One turn sends every row of this set to another row. A few are shown first. Where does it send the rows asked after them?
paf: [ 19.8  14.6  14.2   3.4  36.8 -12.6  16.5  -2.2  -3.6  -3.8  23.4  15.8
  15.6  -9.1]
Gunup: [30.0  9.8  8.4 19.6 32.9 -8.3  9.4  6.9 -5.5 -3.7 25.7 16.2  4.7  1.2]
Tok: [ 12.0   5.0  11.4 -12.2   2.5   9.8  -5.9 -32.1  -4.3  -9.6   9.5   3.3
  -2.2 -18.4]
livi: [ -0.2  17.8  -2.7  23.3  12.3 -21.8   4.4 -10.3  15.7   1.3   0.4  23.2
  -1.4   6.8]
kog: [21.9 -2.8  3.1 21.1 27.0 -1.8  6.0 11.7  1.9  5.7 24.3 13.3 19.6  6.6]
Vopu: [ 24.4  10.9   2.5 -13.7 -16.9  -7.6  24.4   7.9 -12.1  -1.6  26.3   6.1
 -17.8   1.5]
muzaz: [ 18.3 -15.9  16.7  -8.6   0.9  17.4  19.6  -6.3  22.3 -19.6  10.5  -6.5
   9.6  -3.4]
pake: [  7.5  10.0   2.4  29.6   9.0 -14.0  -5.4  -9.5  22.8  -0.7  -5.2  24.2
  -1.7   7.2]
Pon: [ 12.9  18.1   1.0  23.9  13.1 -18.6  -9.1  -2.5  19.2  -2.8   3.6  23.6
  -5.1   5.8]
kor: [ 13.5   7.9  22.7 -15.1 -14.8 -17.6  14.3  19.1 -15.1  -2.9  10.6  -4.8
  -4.7  18.5]
latov: [ 19.5   4.4  -2.5 -13.1 -13.2  -9.2  12.4  11.4  -5.3  -3.1  28.9   8.0
 -20.1 -13.0]
ror: [  5.3  19.7   7.3  23.5  16.7 -22.7  -7.5  -0.8   9.2   3.5  -2.6  17.8
  -8.0   5.6]
Gikiv: [  5.0  21.1  -5.9  24.0  -1.8 -13.9  -0.7  -3.7  19.6  -1.2  -7.4  17.1
   3.6  11.5]
suz: [  9.4  12.4  31.4 -19.1 -13.0 -26.9  11.3   1.0  -4.6  -0.2  16.9  -3.7
   0.6  13.8]
kemop: [ 14.4  -6.8  15.1  -7.0   4.7  24.4  12.8  -4.0  22.2 -23.5  23.6   3.5
  12.7   3.6]
Lonen: [ 29.1   5.1 -15.7 -16.8   1.1   3.5  19.4   8.0   4.1   3.0   7.7  16.6
 -10.3  26.0]
tuso: [  9.3  11.2   7.8  -9.2  24.5 -17.1  12.2 -25.9  11.0  15.3   5.7  23.5
  -4.9  16.8]
bal: [ 10.4  -1.2   2.9   3.8   0.8  24.9  18.1 -22.0  -5.0  -6.0  11.4   4.6
  24.8  -4.9]
pivim: [18.3  6.6  5.3  9.5 -0.3 21.2 23.4 -6.4 -7.4 -2.8  3.4  5.7 31.9  0.8]
sodev: [  1.0  10.5   7.6 -11.4 -11.2  15.1  -4.2 -19.9 -10.3   3.7   1.6   4.8
   0.4 -17.5]
fudug: [ 10.9   4.4  13.7  17.4  38.3 -12.9   4.1  -0.5  11.2 -16.3   5.8  23.7
  10.5   2.6]
fovud: [ 11.9  -9.3  15.4 -10.8  11.2  22.4  14.4 -15.5  22.0 -15.3   5.6  -9.4
  11.7  -4.3]
Nav: [ 12.9 -10.4  15.9  -4.2   1.2  28.5  17.5 -10.2  22.9  -8.5  16.5   0.2
  15.7  -4.4]
porep: [ 20.7   9.5  17.9 -19.0 -19.7 -26.7  18.4   8.8 -10.4   0.6  17.2  -5.1
  -2.4   9.4]
zosid: [ 14.9 -11.8   9.7  -0.9   5.7  28.9   2.2 -14.2  20.9 -16.4   9.3  -0.2
  13.6   1.5]
Dumi: [ 20.7  10.2  -3.5 -14.3  -1.0   6.9  25.4   1.3 -10.9   0.5  -5.7   6.1
 -14.8  29.2]
Reru: [ 12.8   6.4  27.3 -10.2 -13.0 -28.9  15.3  13.2 -11.0  -1.1   8.7   1.0
  -8.9  13.2]
mal: [ 11.0  -2.0  27.8 -11.6  -9.3  21.6  -1.0  -7.2   0.2  -9.9   0.9  -3.0
   5.2 -16.1]
Ziku: [ 10.9  16.0   0.1 -13.4   0.0  -2.4  29.1   0.3   1.1  11.8 -15.5   8.8
 -18.4  20.4]
naz: [ 15.6  21.9  25.9 -22.3 -10.3 -23.0  15.2  11.4  -5.8   0.6  10.6  -8.1
  -8.3   5.3]
Pag: [ -2.3  16.0  -5.0  22.4  11.8 -13.9  -7.7  -5.0  14.9   5.9  -2.9  13.7
   0.4  14.0]
ritez: [ 16.2   6.8  14.5 -18.3  -9.4   1.6  -1.4 -22.8  -4.6 -19.8  21.9   9.9
   1.4 -20.9]
Retez: [ 26.6   3.6  -1.6 -17.9  -5.1 -18.9   6.3  14.7  -0.2  -1.0  -2.8   4.4
 -15.6  24.1]
Nipas: [ 13.0  15.3  -0.1   8.7  26.0 -22.3  10.1 -20.4   6.4  16.3  10.5  22.3
  -3.4   6.7]
vetov: [ 12.4 -12.1  10.4  -3.0   7.3  15.5  19.5   1.5  30.0 -15.1  21.7  -5.1
   7.5  -1.1]
biva: [ 22.3   8.8  25.3 -23.8 -10.1 -15.6  21.1  13.6 -10.3 -11.8  11.7  -4.6
  -7.1  12.3]

Dumi moves to Tok
kog moves to Ziku
Now these:
Retez moves to mal
ror moves to biva
Nipas moves to Vopu
pake moves to Reru
Lonen moves to sodev
latov moves to pivim
naz moves to kemop
vetov moves to Gikiv
Nav moves to livi
kor moves to fovud

